Each row has a name. Each piece below is followed by the name of the row it came from, unless a question asks for something else. Each question is about the rows just above it. Places in a row count from 1.

[ 78 132 153 137  90 124 155] = W
[127 174 149 152 113 169 121] = B
[174 127 121 137 172 177 164] = Q
[117 144 161 147  79 127 148] = U
[117 144 161 147  79 127 156] = D
Give the next 3 entries after [174 127].
[121 137 172]
Row and place of [90] in the named rows:
W, 5

[119 138 151 117 140 128 154 108 104 160 132 135  73 113 156 128 127 119
 135 106 136 126  93 129 143 104 126 142 141 116 129 151 112 139 134 154
 114 106 162 134 126 141 140 127 100 102 115] -> F
[ 93 154 109 125  94 112 130 120 139 119 128 133  70 115 150 125 129 120
 135 100 137 123  91 131 146 105 126 143 145  90 138 151 117 140 128 154
 109 104 160 132 124 137 136 123  99 114 132] -> H
[ 92 144 124 129  98 106 124 130 130 140 122 114  71 125 131 124 129 123
 135  92 136 120  89 137 154 124 127 144 142 128 155 147 119 140 117 153
 140 101 143 131 124 130 131 120  99 128 138] -> P
[91] is at row and place
H, 23
What are the next 3 entries after [129 123 135  92 136 120]?
[ 89 137 154]
Give the next 3 entries after [ 90 138 151 117 140 128 154 109 104 160 132].
[124 137 136]
What are the next 3 entries after [154 109 125  94 112]?
[130 120 139]
Row and place of [89] in the named rows:
P, 23
What are the next 3 entries after [128 133  70 115 150 125 129 120 135]?
[100 137 123]
The row with [ 92 144 124 129  98 106 124 130 130 140 122 114  71 125 131 124 129 123
 135  92 136 120  89 137 154 124 127 144 142 128 155 147 119 140 117 153
 140 101 143 131 124 130 131 120  99 128 138] is
P

[148 101 207  48 101 116 168  75  73  48] -> Ruv
[126 184  49 145 145 149 124 203 163 110] -> bavi
[139 127 158 154  67 100  93 179  98 123] -> bas
[120 106 128 103 172 136 165  98 147 145] -> Zike
[120 128 103 106  74  91 148 152  67 162] -> naf
[49] is at row and place
bavi, 3
Where in the named rows is [152]?
naf, 8
Give the next 3 entries after [158 154].
[ 67 100  93]
Give the next 3 entries after [120 106 128 103].
[172 136 165]
Give the next 3 entries after [184  49 145].
[145 149 124]
Give the next 3 entries after [ 91 148].
[152  67 162]

[139 193  74 131  55 194 202 119 196  66  76 206 151 186 172 205 144  89
 100  70 202 116  77 151 124 141  56 158 170 179 135 130] -> N
[ 51  84 162  75 161 131 184  96 115 168 204  64 179  63 175  62 118  63
 180 183 146 190 149 148 103 148 178 185 136  81 203 104] -> G
[ 55 194  76 120 196  66  76  73  87 112  61 201 163  96 138 170 119  82
 109 169 102 155 134  60 107 172 112  87 158 114 134  99] -> E
[ 66  58  99  59 135  83 192  92 120  95 166 112 105 100 111  93 150 155
  69 150 140 144 134  89 190  77 105  84 143 167 166 125] -> Z
Row and place of [69] in the named rows:
Z, 19
Give the next 3 entries after [ 55 194 202 119 196  66  76].
[206 151 186]
Where in the named rows is [206]?
N, 12
Row and place of [124] in the named rows:
N, 25
[205] is at row and place
N, 16

[186 149 132 185] : Gedo
[132 154 123 131] : Mati
[134 142 151 150] : mer
[138 113 105 170] : tep
[132 187 155 115] : vego
[113] is at row and place
tep, 2
which: [134 142 151 150]
mer

[118 120  98 144 109 119 127  99 167 115] = Zor
[122 129 125 110 127 119 109 119 142 135] = gulat
[127 132 119 108 138 135 131 119 123 125] = Pefa
[138 134 136 125 145  78 127  75 135 138] = patug
[117 118 127 122 124 140 133 127 131 135] = Nofi
[127 132 119 108 138 135 131 119 123 153] = sesel
[119 128 101 128 121 106 121 156 120 143] = fogi
[110 125  98 115 118 102 106 167 117 159] = kor
[126 130 117 105 139 137 133 118 123 125] = Nebud
[159 158 116 129 131  94 113 119 124 108] = Kav
[145 138 134 125 136 115 126 119 126 125] = Lur
which: [138 134 136 125 145  78 127  75 135 138]
patug
The next 3 entries after [145 138 134 125 136]:
[115 126 119]
Which row holds [145 138 134 125 136 115 126 119 126 125]?
Lur
Give the next 3 entries after [127 119 109].
[119 142 135]

[192  75  78  75 116 185  75  83 137 195  82 138 171  76 191] : Lota
[ 70 176 171 175 140  77 176 165 121  66 166 120  90 174  70] : dizen
[166  96 102  98 120 160  96 107 131 171 106 132 150  98 172] : dosi
[161 100 105 102 121 155 100  83  82 137 195 131 147 102 160] : dupud
[ 74 171 164 169 139  82 171 158 123  70 159 122  94 169  75] : Sedi
Where in the named rows is [159]?
Sedi, 11
What are the next 3 entries after [ 83 137 195  82]?
[138 171  76]
What are the next 3 entries after [192  75  78  75 116 185  75  83 137 195  82]?
[138 171  76]
What are the next 3 entries after [160  96 107]?
[131 171 106]

[151 135 134 171 114 132 153 147 122]  nozaf
[146 133 136 163 115 130 148 143 123]  Dabok
[133 136 164 115 130 128 122 124 131]  vidon
[134 136 163 115 130 109  70 105 141]  gazi
[145 133 136 162 115 130 147 143 123]  seve
What are the next 3 entries after [133 136 163 115 130]?
[148 143 123]
What are the next 3 entries after [133 136 162 115]?
[130 147 143]
What are the next 3 entries after [136 164]?
[115 130 128]
[145 133 136 162 115 130 147 143 123] is in which row?
seve

[161 106 130 127] -> luzi
[104 146 118 119] -> revon
[109 141 185 127] -> Kes
[147 111 137 135] -> larik
[133 136 151 146] -> sizu
[ 73 177  96 100] -> Mavid
[189  64 188 184] -> teko
[133 136 104 146] -> Nivi
[124 130 134 135] -> zesi
which: [133 136 104 146]
Nivi
[184] is at row and place
teko, 4
Which row holds [147 111 137 135]?
larik
Which row holds [189  64 188 184]?
teko
Row and place of [96] in the named rows:
Mavid, 3

[121 144 116 117 134 146 117] -> Luk
[135 129 176 165 123 132 164] -> sil
[112 158 140 136 126 111 135] -> fes
[127 113 141 137 126 113 137] -> zome
[128 111 145 151 124 112 146] -> gifis
[128 113 158 149 123 114 149] -> pesi
[129 113 151 145 125 113 144] -> vitet
[126 132 134 132 129 133 132] -> totur
[140 121 207 189 121 123 187] -> fab
[122 114 123 123 130 113 123] -> vufu
[125 121 130 129 129 121 129] -> tos
The next 3 entries after [129 113]:
[151 145 125]
What are the next 3 entries after [113 158]?
[149 123 114]
The next 3 entries after [151 145]:
[125 113 144]
The next 3 entries after [121 130 129]:
[129 121 129]
Give the next 3 entries after [158 149].
[123 114 149]

